Read these off the array that follows.
1) The bottom-right entry?
2) The 3rd entry on the main diagonal?
3) The entry directly below the smallest entry?
4) The first entry in reading order?
5) The second entry on the diagonal from the top-right corner?
6) The bottom entry of the column that holds the smallest entry?
7) The minimum?
8) The top-right entry?
16,94,18,25,94,-31,31,3,-33,15,-18,25
-26,-88,12,-36,-70,4,-46,-2,-1,-10,6,-33
-46,9,-28,43,-12,-45,26,-53,-36,-44,-53,30
-33,-33,41,35,-39,29,6,-12,32,-37,28,19
-2,77,7,44,61,-22,51,-16,-28,-10,-8,49
-49,-21,2,44,-33,-29,29,-48,-31,-47,-44,28
26,-51,22,-50,-49,24,-50,35,32,28,38,-38
-38,31,33,44,36,2,38,-28,-25,-47,5,51
-38,26,11,68,17,-42,47,-42,-39,-46,-27,59
1) 59
2) -28
3) 9
4) 16
5) 6
6) 26
7) -88
8) 25

W =
[[ 46  37  23 -15 -66 -70 -58 -31   9 -38]
 [ 31  10  13 -26 -27 -29  33 -45  10 -62]
 [ 22 -69  11 -19  37   8  16 -28  71 -50]
 [ 31  33  26 -18 -53 -57 -39 -36  13 -35]
 [ 46  47 -64   3  -6 -27  35  -3  16  12]
 [ 29  38  10 -18 -53 -51 -49 -23  14 -40]
 [-12 -45  -5  -8  33  24 -21  19  89 -14]
 [-10   7 -35 -26  10  -6   3  33   2   6]
 [ -2  -2 -26 -22  29  21  19  46  15   1]
 [ -3   7 -11 -26 -22  -2 -58  91 -28  37]
 [ 42  10  -9 -26 -17 -23  24 -50  11 -44]
 [  9  -4 -18 -43   3  -3 -34  44 -13  31]
 [ 42  45 -28   7 -26 -53   0 -23  15   0]]
Counting starts at 0.
Give the entry directly below the largest entry.
Answer: -50
Give the entry at row 2, column 2.
Answer: 11
The entry in row 0 and column 1: 37
Give the entry just right of the largest entry.
Answer: -28
Give the top-left entry.
Answer: 46
The entry at row 2, column 0 -> 22
The entry directly above 89: 14
The entry in the bottom-left corner -> 42
Give the entry at row 0, column 2.
Answer: 23
The entry in row 1 and column 0 is 31
Give the bottom-right entry.
Answer: 0
Give the entry just left of the smallest entry.
Answer: -66
Give the entry directly above -44.
Answer: 37
Give the entry in row 1 and column 1.
Answer: 10
The top-right entry is -38
The bottom entry of the column that holds the largest entry: -23
The entry just left of -13 is 44
The maximum is 91
Give the entry just left of -62.
Answer: 10
The entry directly above the largest entry is 46
The entry just left of -5 is -45
The bottom entry of the column that holds the smallest entry is -53
The entry directly below -40: -14
The entry just left of the largest entry -> -58
